In the rows, 128 means zero.
Each named move below is a turn or a mirror, shown by a few rows before and after it. Which moves, in which order, take the first row of each later pair to the second? The first pair is answered.
move j_857:
[ 80  99 121 170 167 123 105 123 120 112] |-> [ 80 109  97 155 152 120  83 128 147 115]
[157 134  99  99 120 151 119 134 147 121] |-> [161 117 135 121 146 156 145 125 103 114]
[112 107 170 106  64 114 132 131 156 172] |-> [116  94 194 120  78 116 151 124 124 166]
[ 90 104  94 113 122 135 113 148 152 153] |-> [ 95  84 134 137 147 146 144 137 106 143]
move j_799:
[120 109 157 118 122 106 133 125 111 133] |-> [101 116 145 122 125  97 125 121 117 131]
[158 113 148 116 110 143 143 138 123 142] |-> [102 128 122 125 100 118 116 130 154 144]
[ 76 128 121 154 135 108 127 116 139 127] |-> [128 115 142 151 163 134 149 125  97 109]
move j_915:
[140 123  81 162 126 110 100 108 150  95] |-> [143 122  80 160 126 109 102 110 150  94]
[123 123 162 134 120 128 163 116 113 132] |-> [137 123 160 129 126 133 165 122 107 128]
[174 132 119 116 152 146 127 136 109 113] |-> [174 134 114 100 127 145 117 140 132 130]
move j_631:
[108 117 114 156 180 126 149 131  89  92] |-> [136 110 122 144 180 136 153 136  81  94]
[164 102 163 136 109 116 132 152 149 164] |-> [163 107 149 125 105 112 122 156 160 164]
[153 141  99 141 124 124 124 149 118  97] |-> [144 144  95 145 124 121 121 148 121  98]
[110 151 110 139 159 122 130 129 122  95] |-> [112 147 119 143 162 123 135 128 113  95]
Pairs:
Each pair is 2 to 3 moves apart.
[168 124 138 106  96 146 125 125 133 142] |-> [130 124 132 115  81 131 114 115 151 152] -> j_915, j_631
[117 135 150 157 172 141 147 118 101 102] |-> [173 151 117  97 133 154 119 145 154 117] -> j_631, j_915, j_857
[146 126 107 146 140 115 121 137  90 105] |-> [127 134  88 139 122 107 100 139 122 112] -> j_857, j_915, j_631
[ 59 140 107 117 119  89  78 110 155 115] |-> [123  89 200 132 141 123 140 110  69 119] -> j_857, j_799
[171 126 125 109 138 154 155 143 110  96] |-> [153 123 135 129 152 149 161 134  96  88] -> j_857, j_631, j_857
[176 102 144  93  91 140 151 155 135 150] |-> [ 64 104 144 165 128 104 153 120 111 130] -> j_799, j_631, j_857
[163 125 123  70 104 138 110 136 150 150] |-> [ 74 143  93 119 140 108  95 115 145 122] -> j_799, j_631
[183 141 117  87 100 135 112 135 146 139] |-> [138 122 153 149 158 130 149 106  74 111] -> j_799, j_857
[123 137  94 112 130 165 129 139 170 107] |-> [145 116 134 107 102 174 148 138 164 135] -> j_799, j_857, j_799
[120 123 103  80 103 172 107 148 168 140] |-> [ 58 115 118 118 105 149 110 125 159 147] -> j_915, j_631
[149 162  88 120 159 141 113 141 130  99] |-> [114 162  87 140 169 127 112 129 127  95] -> j_631, j_631
[177 129 138  92 105 155 130 147 143 157] |-> [106 111 177 156 131 136 153 115 101 154] -> j_857, j_799, j_857
[223 119 148  84 126 161 151 157 111 124] |-> [ 71 153  86 119  87  95  93 130 194 143] -> j_857, j_799, j_631
[109 137 139 136 172 150 135 116 122  96] |-> [135 151 113 107 156 155 116 132 146  99] -> j_915, j_857
[151 114 165 127 130 146 158 120  93 139] |-> [ 75 126 141 141 110 114 134 105 130 149] -> j_915, j_799, j_915
[179  88 172 103 107 135 143 144 154 117] |-> [ 97 103 144 122  86 100 115 128 192 124] -> j_631, j_857, j_799
[101 112 165 143 148 143 144 115  74 116] |-> [129 145 101  78  99 142  96 143 155 134] -> j_631, j_857
[143 137 111  91 126 128 121 144 153 133] |-> [161 118 145 101 139 138 146 140 117 135] -> j_857, j_915
[107 123 129 120  94 139 121 128 167 144] |-> [ 76 128 124 144 119 131 122 119 152 126] -> j_915, j_915, j_857
[115  95 173 130  59 124 134 125 168 195] |-> [113  88 184 186 160 136 170 110  73 129] -> j_915, j_915, j_915
[140 127 119 132 139 139 122 128 121 123] |-> [126 119 134 140 136 136 129 121 116 131] -> j_799, j_799, j_857
[173 146  86 102 137 151 107 129 123 128] |-> [171 117 139 127 148 157 140 117  80 135] -> j_799, j_857
[127 113 139  95  95 120 134 128 171 167] |-> [ 94  99 167 132 115 111 151 109 139 161] -> j_915, j_857
[ 83 131 133 144 133 113 128 122 124 137] |-> [ 87 126 141 136 115 112 129 123 131 151] -> j_799, j_799, j_799
[121 120 143 151 115 114 147 104 130 115] |-> [136 126 134 150 132 121 148 106 119  98] -> j_857, j_915, j_799
[165 107 147 101 115 155 129 142 123 157] |-> [109 146  80 117 148 132  96 139 142 120] -> j_631, j_631, j_799
[194 147 123 119 167 121 131 142 137 100] |-> [110 159 103 136 138  86 106 126 182 119] -> j_799, j_799, j_915
[151 124 158 121 120 141 152 121 128 146] |-> [117 141 123 116 106 128 126 120 164 149] -> j_857, j_631, j_631
[ 69 136 117 146 116  98 123 122 147 136] |-> [157 124 132  96  86 128 129 146 157 160] -> j_799, j_799, j_857
[184 166  64  83 155 138 111 146 121  95] |-> [178 121 149 125 177 147 163 123  52 105] -> j_915, j_857
[ 87 130 123 142 130 109 130 110 130 118] |-> [145 134 112  99 102 128 121 129 155 131] -> j_915, j_799, j_857
[197 111 204 113  82 150 135 156 110 181] |-> [138 105 223 142  70 129 137 135 115 197] -> j_857, j_915, j_857
[ 97  90 149 174 148 149 169 106 119  84] |-> [ 73 121  91 163 145 136 135 115 159  75] -> j_857, j_915, j_915
[ 76 111 146 158 141 112 128  96 119 134] |-> [142  94 177 122 113 140 144 111 121 157] -> j_799, j_799, j_631
[101 111 135 148 146 119 144 123 108 124] |-> [136 102 154 128 134 133 153 131 107 132] -> j_799, j_915
[157 127 139 130 111 154 148 126 137 148] |-> [146 122 149 143 130 153 157 120 120 141] -> j_631, j_631, j_857
[133  80 174 131 120 130 167 126  82 131] |-> [ 99  90 162 150 134 122 162 119  77 118] -> j_799, j_915, j_915
[183 177  77  96 129 138 115 145 122 119] |-> [157 183  66  95 114 128 104 138 141 127] -> j_799, j_799
[ 97 140 121 159 164 113 147 119 111 117] |-> [175 126 151 116 134 141 159 137 115 140] -> j_799, j_631
[128 156  85 110 139 126 110 148 159 117] |-> [152 143 111 125 176 140 134 145 112  99] -> j_915, j_915, j_799
